In the rows, zero is written as 128.
Each path below is one point turned by a fixed rotation once a step. After each direction that follows a path, write how fast that rotation turns it, in deg/step (0 if it stays still).
Each turn is a multiple of 5 degrees from 10 to 175, or 0.
Each row of a path follows its step; steps can be skipped.

step 2: [117 131 126 112 128 129 124 135 142 127 121 120 132 122 129 127 122 130
 119 126 127 121 111 127 125 136 140 141 138 137 131 128 120 123 119 129
 117 110 132 116 129 112 120 129 124 130 132 117 127 138 118 132 118 127
 125 132 119 130 121 131 129 129 132 117 126 128 127 148 117]
step 15: [127 129 126 125 121 129 122 135 132 150 132 130 134 127 103 111 125 126
 136 125 132 112 130 127 128 140 141 134 127 138 117 131 142 126 123 134
 147 129 134 131 121 133 137 123 119 134 121 126 122 125 127 129 110 127
 138 121 131 123 127 128 124 134 126 131 134 120 129 128 139]
step 17: [130 115 115 146 125 119 134 129 126 131 121 138 121 120 104 128 126 130
 119 126 130 137 131 139 127 117 131 128 118 129 121 123 118 131 125 125
 116 133 130 136 129 134 122 132 145 122 119 127 120 121 132 133 126 116
 139 135 123 144 130 133 125 124 131 123 121 121 125 135 140]
step 19: [122 137 123 153 122 122 126 117 134 119 123 128 129 126 125 128 132 123
 131 134 125 126 133 148 121 127 122 123 130 121 148 139 121 128 116 127
 123 130 111 120 127 129 126 127 130 131 135 134 130 133 117 121 137 132
 117 127 134 120 117 117 130 119 120 115 133 138 126 141 129]
step 20: [115 126 139 123 129 143 125 111 130 122 118 121 129 126 132 137 130 114
 114 124 131 126 120 127 120 134 134 132 119 148 119 137 125 126 121 137
 138 120 123 137 136 115 119 125 126 141 127 126 124 114 121 127 121 128
 136 126 130 114 140 129 131 127 125 122 122 121 121 142 125]
step 22: [111 111 131 126 135 140 135 120 135 119 124 123 139 120 125 128 132 140
 133 125 130 133 134 134 139 132 139 140 129 133 141 130 130 121 126 112
 137 138 130 133 131 139 130 124 115 109 135 126 133 123 140 125 132 121
 136 139 119 132 127 127 129 137 133 132 116 128 126 129 135]
step 28: [142 128 136 138 133 132 131 123 138 127 132 128 126 137 129 125 148 126
 120 127 137 122 136 128 142 135 128 117 126 127 133 137 135 118 133 136
 119 113 135 138 119 119 135 132 136 123 117 139 141 120 127 123 119 130
 117 122 140 132 130 132 139 128 141 129 131 129 117 128 142]
Directions:
[129 126 128 127 129 129 128 124 129 127 125 127 128 128 130 127 126 129
 125 129 133 128 127 126 130 128 129 127 129 132 129 126 124 128 129 127
 130 129 132 127 126 126 128 128 127 129 125 127 130 129 129 130 131 130
 122 129 126 126 129 124 123 130 129 126 126 128 130 126 127]  175
[126 128 128 126 125 130 128 126 126 131 126 128 125 127 130 130 130 129
 123 128 126 127 129 127 128 127 128 129 127 127 128 126 127 126 127 126
 125 132 126 126 130 127 130 125 131 133 126 126 125 128 130 127 127 130
 128 129 128 129 131 132 128 127 125 127 126 130 127 127 130]  115
[129 125 127 128 127 126 127 131 127 127 124 127 124 126 126 128 126 130
 131 130 127 128 129 126 129 129 131 132 125 126 126 127 129 127 129 128
 129 128 130 128 129 130 128 127 130 131 127 128 130 132 122 128 130 129
 130 129 127 127 124 131 123 127 131 129 128 127 127 126 128]  45
[127 127 126 128 130 129 130 131 127 127 128 132 128 125 128 127 127 130
 131 127 128 129 126 128 129 124 130 128 130 130 129 126 132 126 129 126
 130 131 130 128 123 126 128 131 131 130 129 126 123 130 129 130 127 129
 130 125 127 126 128 127 130 127 128 129 127 128 132 127 131]  45
[128 129 128 129 131 128 128 129 128 130 124 126 133 125 128 122 131 127
 129 128 126 126 129 130 127 126 129 130 131 128 129 129 128 126 131 131
 129 129 129 128 134 129 128 128 129 126 126 126 127 130 129 129 127 129
 127 128 125 128 129 127 127 124 129 128 128 130 127 126 124]  90

step 6: [113 122 124 125 130 116 122 119 131 138 123 118 121 125 132 144 135 134
 128 130 128 120 140 116 123 122 131 121 143 138 120 124 144 128 120 127
 127 135 127 123 135 122 130 126 128 132 138 114 122 130 132 140 128 139
 119 140 107 147 138 118 127 120 133 125 118 118 115 119 122]
step 9: [126 116 117 119 130 129 133 117 130 112 129 135 135 126 131 146 113 126
 140 129 122 121 128 141 125 121 133 133 116 136 154 119 124 130 135 131
 122 127 144 122 117 118 128 134 132 145 129 127 121 114 130 120 126 132
 129 136 135 131 133 125 135 138 122 109 127 121 132 119 139]
step 18: [114 128 144 119 134 124 135 112 122 139 104 136 129 120 129 134 109 129
 133 128 129 124 125 130 140 127 117 131 130 144 130 113 122 140 130 132
 127 124 114 123 130 127 125 129 130 133 129 125 110 125 115 130 129 113
 118 130 124 122 131 121 129 128 126 111 125 123 125 117 117]
step 22: [119 139 131 121 116 136 126 115 123 135 124 127 137 145 126 140 119 128
 121 120 119 122 142 131 111 115 114 121 137 126 131 114 131 126 128 121
 123 115 144 139 114 124 135 137 126 125 119 122 129 126 129 130 116 127
 130 130 125 143 120 114 137 124 132 114 117 125 127 134 138]
step 23: [120 121 123 125 125 146 123 123 135 132 123 128 118 117 131 127 131 117
 138 119 130 134 120 120 107 131 124 136 126 135 138 120 126 134 133 128
 126 111 131 120 141 125 132 147 120 139 118 130 134 122 144 132 131 127
 125 123 116 132 132 130 118 115 123 139 128 118 130 103 127]
step 27: [123 130 125 116 132 130 111 121 121 138 118 125 116 136 142 138 114 119
 129 131 135 129 140 129 118 113 134 130 126 141 114 123 136 127 125 135
 121 135 118 122 123 128 139 121 129 126 144 134 122 125 126 131 125 122
 139 146 130 131 129 139 127 113 126 126 147 123 127 111 137]
step 29: [134 122 125 130 123 121 125 138 134 130 122 136 119 141 129 132 125 123
 123 112 137 133 131 127 138 133 127 132 133 141 142 151 117 132 129 145
 137 129 122 123 121 117 108 138 130 121 129 124 130 140 125 132 115 124
 123 147 136 135 128 133 124 120 136 140 115 131 119 119 119]
Directions:
[130 131 123 132 128 128 129 126 131 128 129 127 126 130 130 127 131 127
 127 126 127 128 124 126 129 128 129 127 129 132 130 127 132 124 129 130
 125 128 129 127 127 126 128 125 127 127 131 128 126 127 129 128 129 125
 128 125 128 128 127 125 125 125 129 128 131 127 129 127 123]  170
[130 129 131 129 132 128 128 131 128 132 128 132 128 130 124 131 130 129
 128 129 128 129 123 129 129 126 127 130 126 128 131 127 128 131 127 126
 130 127 125 129 127 129 125 132 130 129 127 129 126 129 130 129 132 126
 130 127 128 125 127 128 128 126 128 130 126 128 128 125 124]  135
[126 128 129 130 129 131 127 126 127 129 128 127 128 133 129 127 126 129
 125 132 128 128 128 127 127 131 130 125 127 125 126 127 127 130 126 125
 131 124 131 130 128 127 129 125 129 129 129 128 126 132 127 126 127 125
 132 124 131 129 125 128 125 128 127 128 129 130 127 128 131]  125
[127 127 130 125 129 128 128 123 124 127 127 128 132 127 131 131 128 130
 128 129 131 128 128 129 125 127 125 127 127 128 130 128 132 126 129 126
 129 129 127 128 129 127 128 129 131 128 127 130 131 125 128 130 127 125
 129 129 126 128 126 125 122 129 125 129 130 126 127 129 125]  85
[128 127 126 129 126 124 124 126 128 129 126 129 124 130 127 128 129 126
 127 128 126 132 129 132 127 128 129 126 126 127 127 128 128 128 129 127
 130 130 127 128 126 126 131 130 128 124 128 128 131 132 128 129 127 130
 129 125 128 127 127 125 130 129 129 130 128 128 128 134 124]  155

step 4: [122 135 119 139 131 140 133 128 136 137 116 122 123 142 135 121 118 119
 116 129 130 142 130 145 111 138 133 116 113 120 122 132 130 139 130 131
 120 128 138 130 115 126 136 128 139 134 129 124 121 133 119 129 129 130
 128 127 122 138 124 132 133 127 117 135 136 132 137 119 143]
step 11: [122 119 134 127 126 130 126 132 127 143 105 120 121 123 125 140 112 119
 124 131 136 126 125 126 135 131 137 143 137 130 124 124 120 125 133 108
 115 121 120 132 128 132 121 125 139 121 133 132 136 130 123 134 130 129
 149 109 127 128 133 120 135 128 119 130 130 134 118 125 128]
step 16: [122 124 131 135 126 131 127 126 139 124 126 137 119 136 144 139 130 127
 121 124 126 129 118 132 124 127 141 123 122 137 112 126 127 114 142 127
 116 128 125 123 116 126 150 126 131 148 135 130 122 130 132 118 112 125
 134 124 125 132 141 124 137 128 114 127 134 126 122 123 118]
step 17: [123 135 137 133 137 135 117 121 122 147 122 123 105 136 133 130 130 111
 122 146 128 130 129 140 132 133 129 126 125 120 115 130 129 129 137 117
 127 121 124 127 119 120 139 137 133 138 118 133 128 137 122 126 128 116
 138 116 126 128 123 131 138 134 133 130 125 137 122 117 134]
step 18: [123 135 133 122 131 120 128 116 138 139 127 106 121 124 134 133 136 123
 132 130 128 129 126 118 118 134 138 134 127 132 123 114 135 133 123 126
 129 132 126 116 117 127 137 126 120 151 122 112 133 126 133 123 124 140
 138 124 130 131 115 128 142 145 137 123 126 130 137 129 132]
step 24: [116 136 118 123 127 122 143 129 128 147 104 121 137 120 136 135 116 126
 127 115 131 127 132 120 119 136 132 133 133 127 135 118 125 129 132 118
 123 135 127 132 118 134 123 130 132 132 133 127 131 133 133 126 131 134
 125 112 136 135 132 140 143 138 121 123 133 144 141 131 134]
step 29: [133 127 121 118 126 119 128 135 132 143 117 139 122 138 136 140 115 128
 128 121 129 122 131 130 133 140 141 129 127 129 113 129 140 128 138 121
 132 120 126 123 130 119 142 119 127 142 141 119 128 135 105 138 118 127
 133 125 122 121 137 125 133 137 125 130 133 124 114 129 132]
Directions:
[126 126 128 130 128 128 129 126 131 128 129 125 126 132 125 127 129 128
 129 129 130 126 124 126 129 129 130 128 124 129 128 129 124 126 130 128
 124 128 129 128 132 128 129 130 130 126 126 128 128 124 130 134 129 129
 131 129 129 130 127 128 127 127 127 129 128 129 130 125 127]  10
[129 131 125 126 126 128 123 127 130 131 129 130 130 129 129 131 126 128
 125 131 126 127 128 128 131 126 128 126 125 126 129 129 125 124 123 128
 128 129 125 128 129 130 125 129 132 128 125 130 130 128 130 128 127 130
 127 126 128 128 129 126 127 131 125 126 131 128 127 126 130]  135
[127 131 128 132 128 129 126 124 127 132 127 128 132 126 124 128 124 127
 128 126 129 128 127 126 130 128 127 124 127 127 129 129 129 132 130 127
 127 128 129 130 131 128 132 130 125 128 125 129 129 130 127 128 126 128
 130 127 131 128 130 130 126 126 129 126 130 126 128 128 131]  160

step 0: [127 119 134 130 140 134 127 117 137 123 135 125 135 139 117 131 121 139
 130 115 126 131 131 126 121 136 140 132 131 123 137 122 122 130 119 137
 122 125 139 136 123 109 129 130 129 135 139 123 134 136 119 111 124 120
 122 116 120 124 133 135 132 116 129 124 111 139 137 112 119]
step 5: [131 136 124 118 135 115 147 127 120 130 116 124 131 124 121 137 126 121
 127 143 127 130 130 140 136 127 127 132 120 124 129 129 123 109 142 130
 139 136 134 114 131 123 130 138 122 134 132 124 118 145 123 119 136 129
 112 121 131 117 124 122 123 134 130 126 127 144 125 128 119]
step 8: [112 126 120 128 130 128 118 105 127 128 126 133 139 132 126 127 130 136
 118 126 132 136 129 134 125 136 127 111 133 138 121 132 128 141 134 140
 126 134 146 142 141 119 133 134 133 123 118 130 111 137 136 138 130 122
 119 125 137 121 117 131 132 124 123 136 133 131 125 127 137]
step 12: [123 126 117 121 145 137 127 112 120 121 137 134 131 132 129 128 121 118
 133 124 139 134 117 125 142 133 136 132 113 146 144 138 136 128 118 120
 126 124 129 129 124 131 124 123 126 123 113 128 133 125 130 110 115 127
 129 139 127 121 126 120 122 125 144 131 126 119 132 125 138]
step 18: [126 111 127 127 137 150 126 105 123 129 123 128 130 128 127 136 130 140
 122 130 136 127 127 135 143 132 127 140 132 130 123 129 127 124 128 137
 116 133 130 114 127 118 124 124 137 122 118 138 145 131 126 107 135 121
 129 123 120 135 122 125 133 133 140 138 121 132 131 134 125]
step 21: [116 123 127 130 130 123 123 133 134 120 147 136 123 131 118 122 117 126
 126 121 133 138 122 146 127 140 146 136 130 121 134 124 136 119 121 127
 138 128 136 137 143 124 128 121 127 141 137 125 132 141 119 122 125 123
 114 126 123 117 143 130 137 121 134 131 113 128 130 131 130]
step 33: [125 131 119 127 147 137 118 129 130 125 132 134 134 132 129 133 127 126
 130 121 131 135 126 126 125 125 120 130 122 132 130 147 146 138 107 140
 124 131 129 131 112 131 121 125 129 127 130 133 128 138 126 114 121 123
 136 121 115 121 125 136 118 132 141 134 124 111 118 113 131]
Directions:
[128 125 126 129 126 131 128 128 126 128 130 128 130 127 130 130 129 128
 130 129 123 126 131 126 126 127 126 129 131 127 129 130 129 130 124 132
 124 130 129 130 125 126 128 128 132 128 129 125 124 128 130 128 128 127
 126 127 127 128 125 130 131 127 125 126 127 130 126 130 127]  45
[126 129 126 127 127 127 130 130 130 130 124 130 125 124 128 129 130 125
 128 127 130 127 124 133 129 130 129 127 129 128 129 129 125 131 126 126
 127 127 130 128 129 130 129 131 129 124 127 124 125 126 126 129 131 123
 127 127 127 125 128 127 129 127 126 127 127 129 128 130 127]  20
[128 127 128 130 125 127 127 128 130 131 129 129 127 132 131 125 127 130
 128 129 131 131 125 129 128 125 130 128 129 128 130 125 129 127 127 130
 125 125 132 132 126 126 131 125 127 130 129 127 128 126 124 130 130 130
 127 130 131 127 129 126 127 125 125 126 127 129 127 127 128]  170
[126 129 129 129 127 128 124 126 127 127 127 128 128 124 130 125 125 126
 129 128 131 125 128 126 130 126 125 128 134 128 128 129 128 125 128 129
 124 128 128 128 133 128 127 130 126 126 131 128 129 128 130 129 127 127
 128 128 131 125 127 127 130 125 128 129 125 126 128 123 129]  60
